Each row has a name. After each piece below comes the name of the row it's from, unless a question asks for something else. Each question is about the rows just above it. Places in a row count from 0.

[ 89 124 137 106 148 173]  vuded
[ 88 124 137 105 152 186]  tesi
[ 86 123 139 105 152 185]  Kes
[ 88 123 137 105 152 173]  bitu
Go on from [ 88 124 137] to the end of its row.
[105 152 186]
After [ 88 124 137 105 152], its row goes on with
[186]

[125 129 133 161 123 124 136 112 102 125 160 133 113] = gevi
[151 139 126 140 103 131 135 127  80 120 126 105 127] = tafek
[120  96 128 138 129 122 118 132 102 160 124 144 128] = rukid
[122 120 129 132 144 118 102 124  95 128 128 160 138] = Fiv
[151 139 126 140 103 131 135 127 129 120 126 105 127] = nemeg
Which row holds these entries in another order? [128 120  96 128 138 129 122 118 132 102 160 124 144]
rukid
Which row holds these entries in another order? [138 120 129 118  95 128 128 144 122 124 132 160 102]
Fiv

[ 69  98 130  70] = Tid
[ 69 106 158  69] = nuro
[ 78 106 158  70] = sira
[181 130 168  80] = Nopu
One entry of Nopu was changed: [182 130 168  80]. Where, and from what?
0, [181]
One entry of Tid was changed: [ 69  98 131  70]. Where, and from what?
2, [130]
Which row holds these entries in another order? [ 69 158 106  69]
nuro
Go on from [ 78 106 158] to the end of its row.
[70]

[167 126 128 174 157 112 150 125  75 154 136 139 156 125 101 154 127] = Suvi
[ 99 126  98 104 113 123 146 143  96 163 140 123 118 144 107 113 113] = vuti
[143 152 137 154  88 114 148 114  75 154 135 118 140 123 148 127 109] = pavi
[127 152 123 137 148 118 140  88 114 109 154 115 143 135 148  75 154] = zede
[108 142 111 115  82 118 145 143 117 153 144 122 163 145 147 127 109] = vel
[ 99 126  98 104 113 123 146 143  96 163 125 120 119 118 174 102 124] = budov
[123 148 127 109 143 152 137 154  88 114 148 114  75 154 135 118 140] is which row reordered?
pavi
The rest of the row after [125 101 154]:
[127]
After [152 123 137 148], its row goes on with
[118 140  88 114 109 154 115 143 135 148  75 154]
After [ 75 154 135], its row goes on with
[118 140 123 148 127 109]
Put [118 115 117  82 111 147 122 127 145 143 145 108 109 144 142 163 153] back in order: which row is it?
vel
Which row holds these entries in another order? [ 75  88 109 114 114 118 123 127 135 137 140 143 148 148 152 154 154]
pavi
The rest of the row after [114  75 154 135]:
[118 140 123 148 127 109]

[ 95 177  99 173] = safik
[ 98 106 109 161] = kapaf
[ 95 177  97 173] = nivo
[167 173 126 133] = repu
[131 176  84 140] = Koram
[ 98 106 109 162] = kuva
[157 177  96 173] = zuzu
[ 98  96 109 162] = dibi
[101 163 153 134] = Kani
q: [131 176  84 140]
Koram
Where does [ 98  96 108 162] differ from dibi, and what was there?
2, [109]
Changed nivo: [ 95 177  97 172]. Place and old value:
3, [173]
The rest of the row after [157 177  96]:
[173]

[ 96  85 143  82 113 152  75 109 180 125 163 163 147  70  82  85 144 116
 183 166 131  71  85  68 180 143  95 128 131  86  84 112 128 148  92 135
 164  88 111  95 144  65 117 116  69 187  98 175 180  99  93 159  85  96
 171 101] -> pame
[ 86 145 114 116 101 166 184 117  68 173 155  65 185 135 133 179 170 140
 168 192  87 191 156  93 127 104 110 148  69  70 147 190 189 147 159 149
 136 192 177 191 115 121  83  73 142 119 109  91  69  84  81 119 139 105
 114 130] -> miruz
[128 113  81  81 118 173 104 120 182  89 177 180 121 102 128 166 152 113
 188 163 109 190 188 189 106 178 159 155 149 174 175  70 134  87  85 145
 123 189 125 122 101 132 130 129  76 118 191 138 169 172 118 152 122 150
  68  90] -> num
[ 99 156 110 177 104 132  66 132 146  85 112 113 116  71  66 152 110 146
  67 107 171 187 163 177 111 109 127 114  78  87  69 147 180  81 116 171
  71 189 156 183 187  77 159  77 157 178  98 154  79 189  64 110 175 126
  74 157] -> Rab
[187  64 132 159  77 113 152 183 127 154 112  71 132 189 171 177 157  85
 146 189 156  69 116 163  67  66 175  79 147  98  74 110 178 171 111 109
 157  81 116  87 177  77 156 126 110 104 107 114 180  71  66 146  78  99
 110 187] is which row reordered?
Rab
[ 84  81 119 139 105 114 130  86 145 114 116 101 166 184 117  68 173 155
  65 185 135 133 179 170 140 168 192  87 191 156  93 127 104 110 148  69
  70 147 190 189 147 159 149 136 192 177 191 115 121  83  73 142 119 109
  91  69] is which row reordered?
miruz

[132 107  95 115 110 115 116 139 158 123 140 155 110 137  85 139] : tusa
[145 127 149 111 142 182 123 163 129 106 128 138 132 139 176 129] : linud
[132 107  94 117 111 180 117 141 160 122 142 141 108 136  87 137] : Fesuz
[139 128 150 110 140 182 119 158 129 105 129 142 132 140 176 128] : mus
[129 132 123 139 106 145 182 127 142 111 149 175 138 129 128 163] : fof
[132 107  94 117 111 119 117 141 160 122 142 154 108 136  87 137] : nodus
[182 106 123 132 129 145 142 149 175 127 138 139 128 111 163 128] : sufe
[143 127 152 108 138 182 120 162 131 103 128 140 132 139 171 129] : nekoz
[139 114 137 110 140 132 123  85 139  95 158 115 107 116 155 110] : zase
[145 127 152 111 142 182 123 163 129 106 128 138 132 139 176 129] : kepa
Where does [131 107  94 117 111 119 117 141 160 122 142 154 108 136  87 137] differ from nodus, and what was there?
0, [132]
[ 85  95 107 110 110 115 115 116 123 132 137 139 139 140 155 158] is which row reordered?
tusa
One entry of zase was changed: [139 114 137 110 140 132 123  85 139  95 158 115 107 116 154 110]. Where, and from what?
14, [155]
Which row holds these entries in another order? [106 111 123 127 128 129 129 132 138 139 142 145 149 163 176 182]
linud
Where does [129 132 123 139 106 145 182 127 142 111 150 175 138 129 128 163] differ from fof, and what was there?
10, [149]
[128 163 129 132 123 139 106 145 182 127 142 111 149 175 138 129] is which row reordered?
fof

